Each path below is one point turned by a fixed rotation once a step. After each direction that follows a path, write how fast that rotation turns it, in degrees each step (0 if it stays still).
Each turn is a multiple of 5 degrees from 10 to 175, or 0.
Each row of a path follows its step; steps can be skipped.
Rotation 1:
step 0: [  4  -6  -3  -9 -10   9  18   1   3   0  -3   4   6  13   3   0   3  -2
   0   7 -14  -4 -15   6   9   6   5  13 -10  -1  -4  -4  -2  -3 -10 -17
  11 -12   6  -2  -5  -9 -15   3   3   0  -5  -9   3  14  -1 -16  10   5
  -8  -5   5  -3   7]
step 3: [-12   4   4   3   5   1   4   8 -14   4  -6  -2   4  -2   6   5  -1  -2
   0  -1  -3  -9  11   8  10 -17  11   3  -5   5   5   6 -10 -15  -4 -13
  12  -8  -7  13 -12   4  -4 -22  -6  -7 -10   3  -1   8   4  -5  13   8
  10  -5   5  -2  -5]
step 4: [ 13  11  -2  -5  10  -6  -7   0 -14   9  -7   3  20  10   9 -13   0   2
  10   1   7  -7   0   7  13  -5  -7   3  -7  -7  -3 -10  -4   2  -5 -12
  -6  -5   4   6   0  -4  -8   0 -14 -10   6  -3   5  -2   2   7   7  21
  -5  -5   1  -4  -3]
step 5: [  3   0 -10  -2  -2  11   4  -8  -2  -4  -3   8   9  -1  -4   6  -1  -3
   4  -3 -10  -4   6  20   4   3  -6   2  -7  -7   9   2  -3 -13  -3 -13
   7   3  -2  -7   0 -25   6   7  -7  -6 -13 -13   7   5   1  -1  18   8
   1  -7 -15  -1   6]
step 6: [  6  -6   2  -6  -3   0   8  -5  -4  16  -4   5   1  -4   3   5   6  -7
  -8  -3 -15  -4  12 -10  12  -4   3   0 -10  -1  -4 -10  -5 -11  18  -3
   4 -10   2  -8  -7  -5 -11  11 -15  10   7  -4  -1  12  13   0   5  14
   2  -2  -7  10  -7]
step 7: [ -5   2   0 -16 -10   6   9   6  -3   2   2  11 -17  14   3 -13   7  18
   1   1   0  -1   6   8   0  -4   9  10 -18 -10   0 -14 -10  -3  -6  -8
  -2   2  -4   8   0 -12  -2  -7 -10  13   1  -2 -10   5  -5   2   6   8
  -2   0  -6   7  -3]
step 8: [ -1   4  -2 -11   0  -9  -2   9  -3  13  -6 -10 -11  -9   3  -4  -2  17
  -5   2 -13  -9  -5   1  10  -3   3   3   7   0  13  -7 -12  -8  -8 -15
   1 -14  -5   6  -2  -4  -4   1 -17   0 -23  -4   4   1  10  -5   5  -2
   2  -6   6   3   8]
step 9: [  0  14  -6 -16  -1   0  -2   7  -7  -4  -1   1  -8  -2   7  -2  -8  -3
  -9   1  -1   5   7  10  11  -2   9 -15  -2   6   3  -5  -9   1   0  -7
  -8  -3  14   1  -5 -10  -4  -3 -12  -7  10   1   7 -12   7   7  20  16
   2 -14   9  -4  -9]
step 10: [  9   8  -3   1 -13   3  20   4  -5  -2  -8  -7   7  -8   9   8   1  -5
   8   6   6   5  -2  12  14   4  -5   2 -21  -3  14   7  -5  -9  -3 -13
  -1  -2  -5  -2  13  -2  -1  -4  -8   4 -11   0   2   6   4   7  10   5
  -5  -9   0  -1 -15]
step 11: [  1  -7 -13 -23 -12   4  -2  -1  -9   3 -18  -2   3   1  -3  -1   3  -7
   2   5 -10  -2   7   6  11   1  -9  12  -5   6  -5   1   6  -4   5 -12
   4  -4   3  -1  -5  -3 -14   1   2  -9  -4  -3  -5  15   4  -2   6  22
   3  10  12   5  -4]
Speeds:
[-5  2  2 -1  0 -2 -1  2  0 -3  2 -2  1  0  3  0 -1  5 -1  0  2  1  1 -3
  2  0  3  0  1  1 -1 -1 -5  0  0  1  0 -2 -4  2 -1 -1  0  1 -1 -3  0 -1
 -1 -1  0  3 -1 -2  4  0  1 -1  0] | 65
[ 1  1 -3 -3 -5  1  0  1  4 -4 -1 -1  0 -1 -2  0 -1  0 -2  3 -1  1  0 -1
  1  0 -2 -1  2  0  1  0 -3  1 -2 -4  0  3  0 -1  2  6  1  2  0  2  1  1
 -3 -1  2  0 -1  0  1  0  3  1 -2] | 25
[-1  1  2 -2 -1 -4 -1 -1  0  0 -1  3 -4  0  3  0  0  2  0  4 -1 -2  1  1
  0 -4  2  0  2 -1 -1  1  2  3  0  1  2  0  0  1  1  3  3 -3 -1  2 -2 -2
  4  0 -1 -2 -2  2  3  1 -2  4  0] | 70
Rotation 2:
step 0: [  8   5   9   1   1   8 -11  -2   3   3  -2  11   6   4 -10  -7  -8   0
   3 -13  -1  -8   8  -8  -1   4   9  10   6  -2   5   9 -12   9  -5  -6
  -6   7  -1   8 -10  -3   0   9   3   6   0  -7  -1  -3   2  -5   8   7
  15   9  -4   8  15]
step 2: [ 10   3   6   0  -9   6   1  -3   5   2  20   9  -5  -9   2 -10   8   4
  -1   8   3  13  -7   4  -9   3  -4  -3  -8  -1 -12  -3  -7  -1  -5   6
  -8  -7   8 -10 -15   9   0  -2  -4  -3  -3  -3   6  -2   8  -7   6 -13
  -9  -6   1   1   3]
step 3: [ 10  -1   0 -13 -15   3 -15 -12  -5  -4   4   0  -6   8   3  -9   3   9
   6   0  -5  -5   1  -4  -8 -10  -8  -3 -11   3 -10  -1  -9   3  -8   0
  -2  -5  11   0 -15   8   2  -1   0   2   5  -2  -5   6  -1   3   5   0
  -3  -1 -12 -16   8]
step 4: [  4  -4   7 -11 -15  -4 -14   4  -5   1 -11   9   3  11  -5  -8 -10  13
  -7  -2   1  -2   7   1   4   4   8  16 -10  -1   8   1  -5  -2   3  -8
   7   5   1   6 -14   1   5   7   3  -1   3  -4  -2  11  -8   1   2  -1
   3  -3 -11  -8   1]
step 5: [  3   3  11  -2   4   5   0   4  -6   3  -6   5  12  -2   0 -16  -3  12
 -18  -6  11   2  -5  -9   8   4  11   5  -7  -6  10   4   2  -6   9  -2
  -4   1   5  -2 -10  11   7   2  -2  -6  -9 -10   8   4   6 -13  -4   5
  10  -1   4   5   2]
step 6: [  5   2   6  -2  -2   1  -2   4  -3  -3  12   7   2  -5  13 -12   2  11
  -3  -4   5   3 -17 -16  -3 -11   3  -3   7   7 -14  10  -6  -6   6  -1
   0 -10  -5 -10 -11   4   5  -2  -1   3  -6   0   6   0   6  -6  -7   5
   6  -6  15   3   0]
step 7: [  3   1  -1  -8  -5   7  -7   7   5   4   6   7  -2   3   6   5  -7  10
   5   0  -5   1 -16   4 -12   0   2   2   3   7 -14  12  -7  -1   4   2
   8  -8  -2  -2 -11   5  -9  -5 -12  15   2   5  -9   8   3  -3   0  -9
   1  -3  -1 -12  14]
step 9: [ 15   4   5  -1  -2  -7   4  -3   1 -15 -10  12  10  -3 -14 -12  -1   7
  -7   0  10  -3   2  -4  -2  -4  10  10   2  -4   3   0  -5  -8   0  -6
   8  -1  12  -6   2   7  10  -5  -5   4  -7   7  -1   3   5   8   0  -2
   6  -2 -10  16  -3]
step 10: [ 14   1  14  -6  -6   5  15   6  -5   7  12   5   8  -4  -9  -9   5   4
   1   6   5   0   4  -6 -13  -6   0   6  -7   2  -2  -3   1  -3  10  -6
  -2  -6   5 -15  -3   4   1  -5   7  13  -5   1   1   8  13  -9  -4  -7
   2  -8   6   9  -4]
step 11: [ 17  -4  10  -8  -1   9   4   6  -3   9   4   4   4   0   2   0   2   5
   7   1 -11 -11   3 -11 -10  -5  -6   2  -2   9 -12   2 -10   7   4   1
  -3  -9   5   2 -11   1   3  -7   7  12   4  -8  -4  -7   6  -7  -1   4
   4  11   5 -15   8]
Speeds:
[-2 -1  1  1 -2  0  0  2  1  1  0 -2 -1  2  2 -3  1  2  1  3  0 -3  2  3
  0 -4  4  1 -2  2 -2  2 -1 -1 -1 -2 -1  0  2 -1  2 -4 -3 -1 -4 -2  2  0
  2 -2  1  1  1 -1 -1  3  2 -3  2] | 85
[-1  4  1  0  2 -2  2  1 -1  1 -3  2  3 -1  3 -1  0 -1 -1 -1  2 -1 -1  2
  2  2  4  1  1 -2  1 -3  2 -1  0  0 -1 -4  0 -1 -2  1  3  0  1 -4  2  2
  0 -5  2  3  1  0 -3 -1 -3  0  1] | 95
[-1  2  0  1 -2 -1 -2 -3  1  0 -4 -3 -2  2 -2  0  1  5  0  2 -3 -1  1  0
 -1  2  0 -2  1  0 -3 -2  2  0 -1  1 -1 -1  2 -2  2 -1  4  1 -1 -2 -1  1
 -2  4 -1  1  3 -4 -1 -2 -3  1  0] | 70
